In the rows, 100 means zero.
Each named move below is a turn or a mirror, shown by a few rows before and after it. Which moves, in which order, take the first row of each later pair to the second? The first pair is answered.
H (before |-> after):
|  84 | 110 | 114 | 111 | 100 | 108 |  95 | 106 | |-> | 109 | 103 |  95 |  84 | 115 |  90 | 102 | 107 |
| 128 | 110 | 113 | 121 |  86 | 133 | 112 | 106 | |-> | 150 | 104 |  99 | 103 |  96 | 121 | 118 | 108 |
| 155 |  76 | 103 | 116 | 110 | 156 | 117 | 132 | |-> | 140 |  79 | 110 | 127 | 104 | 163 | 113 | 130 |
| 121 | 118 |  74 |  62 | 100 |  69 |  69 |  85 | |-> |  69 | 132 | 106 | 111 |  72 | 103 |  55 |  80 |
E (before |-> after):
| 130 | 108 |  86 | 123 |  88 | 107 | 106 |  89 | |-> | 110 | 106 |  83 | 121 |  82 |  98 | 102 |  71 |
|  81 |  68 | 103 |  67 | 119 |  78 | 116 | 100 | |-> | 111 |  71 | 107 |  72 | 126 |  93 | 117 | 125 |
| 128 |  93 | 104 | 112 |  91 | 114 |  90 | 115 | |-> | 118 | 103 | 102 | 118 |  79 | 109 |  82 |  97 |
|  28 |  86 | 130 | 121 |  97 | 116 | 102 |  86 | |-> |  39 |  73 | 136 | 114 | 116 | 120 | 114 | 108 |
F (before |-> after):
| 117 | 111 |  83 |  89 |  92 |  80 |  81 | 116 | |-> | 112 | 119 |  95 | 102 |  90 |  94 |  78 | 127 |
|  57 | 115 |  99 | 102 |  75 |  92 |  89 |  65 | |-> |  58 | 116 |  98 | 102 |  76 |  92 |  90 |  64 |
|  49 | 105 |  98 | 112 |  89 | 104 |  97 |  73 | |-> |  52 | 103 |  88 | 101 |  90 |  92 | 102 |  63 |
Y (before |-> after):
| 117 | 112 |  68 | 101 |  77 |  93 |  84 |  59 | |-> | 81 | 89 | 71 | 90 | 89 | 88 | 97 | 50 |
|  96 | 101 | 123 | 122 |  94 | 128 |  99 | 106 | |-> | 125 | 109 | 105 | 120 |  86 | 121 |  94 |  98 |
| 106 |  92 | 124 | 100 | 122 | 122 | 114 | 127 | |-> | 129 | 101 | 114 | 102 | 115 | 122 | 109 | 124 |
| 131 | 128 |  98 | 116 |  93 |  99 |  70 | 112 | |-> | 134 | 111 |  74 |  90 |  98 |  79 |  82 |  86 |
Now pairs of rows:
(two moves a pair)
|  89 | 150 | 154 | 151 |  64 | 117 |  61 | 123 | |-> | 168 | 150 |  97 | 118 |  56 |  79 |  63 |  93 |
Y H
| 107 |  88 | 113 | 119 |  96 | 133 | 115 | 101 | |-> |  97 |  82 | 104 | 118 |  87 | 122 | 118 |  79 |
F H
| 118 |  65 |  63 | 106 |  87 | 102 | 126 |  59 | |-> |  87 |  65 |  86 | 131 |  77 | 126 | 123 |  62 |
E H
|  66 |  80 | 107 | 106 | 143 | 123 | 134 | 132 | |-> | 123 |  75 |  66 |  80 | 142 |  97 | 139 | 109 |
E F
|  92 |  85 | 133 | 134 |  94 | 143 |  98 | 119 | |-> |  74 |  45 | 103 |  84 | 117 | 104 | 122 |  86 |
F Y
|  97 | 100 | 115 | 117 | 112 | 137 |  89 | 103 | |-> | 119 |  85 |  95 |  83 | 132 | 111 | 102 | 102 |
H Y
|  81 | 100 | 101 |  91 |  82 |  84 | 103 |  78 | |-> |  69 |  95 | 117 |  94 |  90 |  99 | 105 |  94 |
F E
|  99 | 109 | 120 | 110 | 116 | 104 |  96 | 123 | |-> | 118 | 103 |  92 |  87 | 111 |  76 |  99 |  94 |
E F
| 110 | 117 |  68 |  74 |  99 | 100 |  98 |  76 | |-> |  75 | 131 | 100 | 105 |  88 | 125 |  88 |  91 |
F E
|  48 | 107 | 110 | 144 |  45 | 131 |  94 |  68 | |-> | 106 | 104 |  59 | 108 |  40 |  91 |  95 |  35 |
Y F
|  88 | 100 |  82 |  98 |  78 |  87 |  94 |  75 | |-> |  68 |  81 |  95 |  90 |  99 |  94 | 109 |  91 |
Y E
|  46 |  95 | 120 |  96 | 115 | 116 |  98 | 123 | |-> | 110 | 122 | 116 | 110 | 101 | 129 |  83 | 146 |
E Y
| 122 | 122 |  96 |  38 | 109 |  24 |  69 | 102 | |-> | 141 | 159 | 121 |  81 |  86 |  61 |  51 | 133 |
F Y
|  95 | 100 | 123 | 106 | 117 | 116 | 120 | 115 | |-> | 126 | 105 | 110 |  98 | 119 | 109 | 120 | 118 |
E H
|  55 | 128 | 106 | 127 |  85 |  69 |  74 |  89 | |-> |  47 |  90 | 115 |  96 | 134 |  71 | 105 | 122 |
E E
| 140 |  99 |  96 |  93 |  94 |  93 |  94 | 101 | |-> | 124 | 114 | 113 | 115 |  82 | 105 |  83 | 105 |
E F
|  93 |  76 |  95 |  96 | 106 |  86 | 105 |  70 | |-> | 116 |  80 |  98 |  87 | 124 |  83 | 108 |  95 |
F H
| 131 | 102 |  59 |  99 |  86 | 101 | 106 |  87 | |-> |  67 |  86 |  80 | 113 |  83 | 115 | 114 |  76 |
Y H
|  99 | 118 | 114 | 136 |  81 | 121 |  89 | 119 | |-> | 102 |  98 |  70 |  96 |  80 |  74 |  93 |  67 |
E F
|  75 | 116 | 102 | 121 |  56 | 106 |  94 |  73 | |-> |  98 | 128 | 123 | 124 |  72 | 124 |  89 | 122 |
H F
|  46 |  90 | 131 |  90 | 132 | 112 | 111 |  96 | |-> |  91 |  83 | 123 |  75 | 155 | 115 | 121 | 121 |
E H
|  85 |  70 |  84 |  87 |  87 | 106 | 130 | 100 | |-> |  77 |  77 |  95 | 103 |  77 | 118 | 126 | 106 |
H F
| 110 | 106 |  87 | 106 |  73 | 100 | 102 |  69 | |-> | 134 | 103 |  81 |  90 |  86 |  92 | 105 |  81 |
F H
| 107 | 104 |  97 |  99 | 135 | 105 | 104 | 120 | |-> | 103 |  95 |  81 |  86 | 131 |  88 | 108 |  95 |
H F
|  79 |  95 | 113 | 112 |  90 | 101 | 101 |  97 | |-> | 119 |  89 |  95 |  88 | 108 |  88 | 108 | 108 |
H E
| 115 |  99 |  67 |  75 | 123 |  75 | 102 |  90 | |-> |  50 |  91 | 102 | 101 | 120 | 100 | 105 |  96 |
Y H
| 125 | 129 | 122 | 101 | 118 | 133 |  90 | 142 | |-> | 117 | 139 | 121 | 126 |  92 | 140 |  82 | 119 |
Y H
| 107 |  73 |  81 | 101 |  91 |  98 | 118 |  68 | |-> | 134 |  77 |  83 |  88 | 110 | 100 | 120 |  98 |
F H
|  40 |  94 | 129 |  93 | 116 |  97 | 102 | 109 | |-> |  84 |  83 | 119 |  68 | 143 |  94 | 116 | 136 |
E H
|  71 | 120 | 115 | 136 |  75 | 110 |  93 |  87 | |-> |  72 | 117 |  97 | 120 |  74 |  87 |  92 |  64 |
Y E
|  99 |  93 | 134 | 127 |  87 | 137 | 121 | 114 | |-> | 152 |  85 |  96 |  80 | 106 |  98 | 127 | 105 |
E H
| 105 | 125 |  99 |  89 |  77 |  61 |  79 |  73 | |-> |  84 | 115 | 104 |  91 |  75 |  63 |  84 |  64 |
H Y
| 109 | 108 | 114 | 131 |  71 | 120 |  87 | 103 | |-> | 106 | 101 |  88 | 109 |  65 |  92 |  88 |  66 |
Y E
|  95 | 108 |  92 | 108 |  67 |  87 |  85 |  89 | |-> | 75 | 86 | 92 | 91 | 86 | 79 | 98 | 86 |
Y E
| 113 |  91 |  76 | 103 |  99 |  86 | 108 |  68 | |-> | 114 |  78 |  80 |  94 | 114 |  89 | 119 |  82 |
E E
| 112 | 110 | 107 |  57 | 143 |  78 |  79 | 134 | |-> | 118 | 133 | 121 |  88 | 122 |  97 |  65 | 145 |
F E
|  64 |  91 |  86 |  71 | 110 |  65 | 101 |  76 | |-> |  62 |  93 | 130 |  96 | 126 | 113 | 105 | 138 |
E F
| 134 | 142 | 107 |  82 | 121 |  85 |  76 | 147 | |-> | 146 | 140 |  84 |  68 | 115 |  65 |  78 | 118 |
Y E
| 130 |  66 | 108 |  88 | 118 | 115 | 122 | 105 | |-> | 141 |  79 | 112 | 107 | 101 | 128 | 110 | 113 |
Y E
|  44 | 120 | 123 | 130 |  99 |  90 |  75 |  92 | |-> |  83 | 129 | 135 | 120 | 123 |  98 |  76 | 140 |
H F
| 110 | 118 |  87 | 118 | 100 |  91 | 105 | 101 | |-> |  92 | 101 |  86 | 107 | 111 |  83 | 114 |  93 |
Y Y
| 104 | 107 |  80 | 108 |  74 |  80 |  92 |  60 | |-> |  86 |  69 |  85 |  79 | 113 |  76 | 118 |  77 |
E E
|  88 |  58 |  84 | 124 |  87 | 135 | 129 |  71 | |-> | 134 |  55 |  67 |  92 | 109 | 116 | 134 |  88 |
Y H
| 123 | 103 | 127 | 136 | 109 | 132 |  95 | 137 | |-> | 101 |  51 |  87 |  75 | 135 |  84 | 127 |  94 |
F Y
|  40 | 100 | 101 |  84 | 106 |  70 |  94 |  76 | |-> |  94 | 100 |  89 |  54 | 132 |  55 |  95 | 106 |
Y H
|  71 | 148 | 123 | 137 |  58 | 104 |  58 |  83 | |-> |  90 |  87 |  75 |  41 | 126 |  44 | 103 |  75 |
H Y
|  71 | 100 | 119 |  88 | 109 |  97 |  95 | 109 | |-> | 105 |  98 | 112 |  81 | 117 |  96 |  97 | 121 |
H E
|  62 |  70 | 119 |  95 | 129 | 115 | 120 | 100 | |-> |  70 |  73 | 122 |  93 | 135 | 118 | 118 | 113 |
H F
|  89 |  92 |  86 | 108 |  74 |  94 |  91 |  65 | |-> |  84 | 105 | 115 | 128 |  76 | 117 |  85 |  93 |
H F
| 123 | 114 |  98 |  93 | 106 |  95 | 102 | 107 | |-> |  81 | 110 | 114 | 115 |  97 | 109 | 104 |  95 |
Y H
|  93 | 166 | 125 | 121 |  75 | 101 |  56 | 105 | |-> |  30 | 127 | 122 |  83 | 103 |  75 |  75 |  82 |
E E
|  80 |  98 | 110 |  90 | 114 |  79 | 105 |  99 | |-> |  98 | 121 | 119 | 110 | 105 |  92 |  90 | 118 |
Y Y
| 127 | 120 |  95 | 129 |  64 | 121 | 103 |  88 | |-> |  71 |  96 |  88 | 105 |  76 |  92 | 113 |  55 |
E E
|  81 | 109 | 111 |  99 |  96 |  98 |  96 |  95 | |-> | 102 | 120 | 102 | 102 |  91 |  97 |  90 |  93 |
Y Y
| 120 |  98 |  87 |  81 | 103 | 104 |  87 | 102 | |-> |  92 |  98 | 110 |  96 | 105 | 124 |  90 | 117 |
Y F
| 136 | 109 |  85 |  94 | 106 | 100 | 100 |  92 | |-> | 104 |  94 |  82 |  82 | 109 |  88 | 107 |  70 |
E Y
|  83 |  93 | 157 |  88 | 128 | 101 |  73 | 153 | |-> | 124 | 110 | 144 |  92 | 121 | 103 |  64 | 160 |
H E
| 118 |  99 | 117 | 121 | 115 | 143 | 110 | 140 | |-> | 101 | 132 | 105 | 143 |  69 | 127 |  80 |  92 |
E E
|  70 | 105 | 135 |  66 | 131 |  76 |  92 | 117 | |-> | 101 | 107 | 112 |  54 | 131 |  59 |  90 | 104 |
Y F
| 106 |  66 |  96 | 109 |  92 | 121 | 137 |  38 | |-> | 118 |  57 |  94 |  87 | 116 | 108 | 144 |  56 |
Y H
| 110 |  64 |  90 |  98 | 123 | 104 | 123 | 125 | |-> |  97 |  58 |  80 |  96 | 114 |  94 | 124 |  97 |
H F
|  63 |  88 |  87 |  50 | 123 |  73 |  98 | 101 | |-> |  51 |  92 |  98 |  56 | 126 |  80 |  95 | 113 |
Y F
| 138 |  91 | 100 | 113 | 116 | 118 |  94 | 137 | |-> | 115 | 114 | 102 | 138 |  84 | 126 |  74 | 114 |
H E
|  44 |  98 | 141 |  79 | 141 |  88 |  94 | 138 | |-> | 144 | 154 | 115 | 100 | 106 |  88 |  63 | 146 |
Y Y
|  86 |  81 | 109 |  67 | 121 |  93 | 136 | 103 | |-> |  81 | 116 | 137 | 115 |  94 | 126 | 114 | 121 |
H Y
|  72 |  98 | 120 | 116 | 116 | 112 |  93 | 106 | |-> | 120 | 101 |  78 |  86 | 112 |  81 |  89 |  80 |
Y F
| 100 | 137 |  93 | 117 |  87 |  78 |  93 |  74 | |-> |  78 | 134 | 111 | 128 |  89 |  93 |  95 |  82 |
Y F
|  79 | 133 | 122 | 132 |  90 | 107 |  93 | 118 | |-> |  64 |  95 |  88 |  84 | 108 |  67 | 118 |  80 |
F Y
| 132 |  96 |  84 | 120 |  80 | 126 | 114 |  89 | |-> | 112 |  93 |  97 | 129 |  81 | 138 | 116 |  95 |
Y F
|  84 |  89 | 125 | 105 | 118 | 120 |  90 | 118 | |-> | 130 | 108 | 113 | 113 | 104 | 117 |  79 | 115 |
E Y
| 101 |  92 |  74 |  62 | 139 |  81 |  97 | 110 | |-> | 103 |  88 |  84 |  67 | 144 |  92 | 101 | 128 |
E Y
| 132 |  87 |  67 |  88 | 106 |  96 | 107 |  72 | |-> |  68 |  87 | 120 | 121 | 111 | 136 | 110 | 104 |
Y F
| 107 | 140 | 121 | 136 |  92 |  82 |  58 | 131 | |-> |  79 | 130 | 108 | 139 |  72 |  73 |  59 |  88 |
F H
| 105 | 126 | 111 | 110 |  83 | 111 |  98 | 100 | |-> |  74 | 112 | 108 |  97 |  87 |  95 | 104 |  82 |
E E
| 108 | 120 | 114 | 133 |  91 | 122 |  93 | 120 | |-> | 133 |  91 |  80 |  84 | 117 |  86 | 110 | 108 |
H Y
|  91 | 106 | 109 | 123 |  85 | 107 |  97 | 103 | |-> | 125 | 105 |  90 | 104 |  91 |  91 |  98 | 100 |
Y H
|  74 |  48 | 114 | 101 | 120 | 132 | 155 | 118 | |-> | 131 |  91 | 116 | 143 |  84 | 159 | 130 | 130 |
E E
